One turning vector, and how many steps it has turned
The counts run from 0 to 888.
[113 147 160 168 167  86 138 123 142 114 109 101  89 161  91 157 114 112
 126 148 136 142 106 127 113  97 178  93 135 145 171  91 121 117] : 800
[152 153 149 148 171 128 114 127  57 133  85 160 113  90 112 111 141 144
 145 113 189  99 110 156 123 121  85 122 100 116 107 133 149 129] : 168
[176 173 147 134  92 123 133 146  98 130 102  98 107 142 132 148 137 129
 110 127 137 122 140 103  89 106 187 150  77 132 164 145  82  98] : 367
[169 115  87 110  52 158 121 152 163 105 149  83 173 127 149 122 128 124
 121  94  95 153 148 132 137 149 172 144 135 120 139 133 126 139] : 810
[157 117  94 155 133 126 136 105 111  99 111 138 165 129  62 121 139 113
  98 155 169 183  94 152 124  93 152 103 150 153 166 136 118  99] : 710
[142 111 125 133 169 162 104 111 108 128 122 124  72 125  80 141 153  97
 153 107 143  78 164 142 136 117 126  75 136 111 108 161 114  90] : 303
[127 131 103 110 107 135 135 161 163 108 121 123 132 131 176 136 121  96
 109 109  85 153 117 146 169 168 142 132 163  94 109  87 154 174] : 680
[171 165 155 153 107  88 151 139 121 147  97  99  88 154 108 152 126 115
 103 130 136 109 137 108  93 107 173 126 103 155 169 111  91 120] : 715
[141 119 131 162 191 138 112 133 124 159 121 104  54 106  99 131 126 107
 147  94 144  87 138 145 124 122 127  91  95 144 161 147 125 138] : 172
[133 118 106 124 101 124 122 130 171 103 144  94 154 108 188 123  96 117
 156  78  86 114 125 126 151 158 143 160 104  78 116 127 158 156] : 201
[148 156 165 128  89 121 139 174 107 147 102 108  91 180 126 158 134  93
 108 134 110 129 175  90 107 119 169 131 110 118 112 123 110  94] : 107
[150 132 148 173 158 164 116 163 113 130 123 145 177 101 137 121  92 166
 111 119 160 120 122  74 108 140 108 179  85 101 125 122 127 148] : 687
[154 155 150 128  94  74 156 135 114 152 106 101 114 153  78 133 129 118
 115 135 150 142 142 129  95  89 171 109 107 159 170 123 115 101] : 714
[134 129 148 168 213 175  91 160 101 141 131 131  94  92 123 115 133 145
 140 115 164 133 118 144 106 116  99 103  98 124 147 155 140 126] : 212
[138 143 149 139 177 126 103  99  66 133  90 155  75 104 125 148 148 113
 150 116 163  76 121 141 129 114 100 111  96 103 108 140 130 124] : 388
[133 134 122 125  86 103 136 164 153  93 151  93 176 125 158 119 101 168
 154 102 101 126 133 138 144 167 165 156 145 107 106  85 152 166] : 812
[103 152 159 151 160  59 158  92 111 127 112 144 131 140  91 133 109 158
 125 168 167 109 106 115 116 102 132 119 145 154 146  84 123 126] : 884
[106 106 156 175 198 120 120 135 129 123 120 122 147 119 103 115  83 112
 152 121 161 120 115 130 122 124 110 116  91  93 125 127 184 127] : 341
[ 75 114 110 116 155 117 126  89 194 105 169 132 121 137 140 157 132 145
 134 146  94 129 108 116 145 131 141 122 192 152 142 119 105 160] : 93
[ 89  90 141 116 150 125 127 113 153 173 162  91  66 142  92 119 127 110
 164 123 114 104 173 129 122 114 128  83 120 158 143 168 135 103] : 174
[161 174 133 106  68 120 137 135 110 144 105 104  98 148 148 134 159 112
  99 131 106 165 143 123  90 105 147 138  91 144 166 168 100  83] : 586
[165 170 123 114  64 107 140 138 130 115 116  88  96 148 152 166 148 119
 128 107 105  84 160  99 118 133 186 141 112 120 130 124  81 125] : 675
[147 155 136 147 128 117 138 128 125 122 137 144 167 139  86 136 127 190
 116 177 168 129 113  93  97 105 158 144 145 169 154 103  78 113] : 535
[136  98 127 157 157 171 122 175 128 110 114 153 188 135 115 118  90 113
 103 134 143 129 135 111 148 171 118 141 148  93  86  91 162 145] : 511
[113 166 168 116 122  74 150 119 116 124  92 126  89 178 142 158 127  88
 105 160 118 145 108  98 111  91 152 132 104 123 151 126 122 106] : 497
[123 123 120 115 113  98 158 102 124 150 129 164 179 141  96 108 133 164
  96 182 149 164 100 130 127 113 105 134 158 183 156 115 123 120] : 446
[170 155 127 123  92  94 147 103  85 125  77 134 133 135  99 129 154  95
  92 150 155 147 116 137 102  82 144 119 108 147 176 140 113  93] : 626
[132  94 133 140 132 184 111 193 147 148 155 130 185 123 114  89  94 182
 129 111 143 146 153 109 135 158 108 148 134 132 104 122 136 139] : 75
[112 124 132 118 120 122 139 142 122 132 115 166 187 131 166 106 100 118
 101 143 122 161 102 121 153 158  75 169 115  92 101  96 184 151] : 597
[108  86 144 131 179 171 106 143 116 155 127 133  78 142 106 132 131  71
 137 136 133 121 163 109 117 122 106  97 108 109 110 171 138  92] : 650
[133  79  79 102 125 138 136  63 174 140 173 129 151  84 112 120 130 139
 130 113 113  90 129 126 149 137 119 140 137 156 144 167 114 135] : 658
[117 131 127  95  77 120 129 149 152 100 134  93 120 153 163 134 132  82
 144 107  80 140 140 151 160 149 159 124 142  83  92 118 168 127] : 373
[138 142 152 133 157 131 111 115 104 133 137 108  52 110 117 134 147 157
 179 114 136  63 161 132 112 109 131 110 117 136 105 149  97 115] : 216
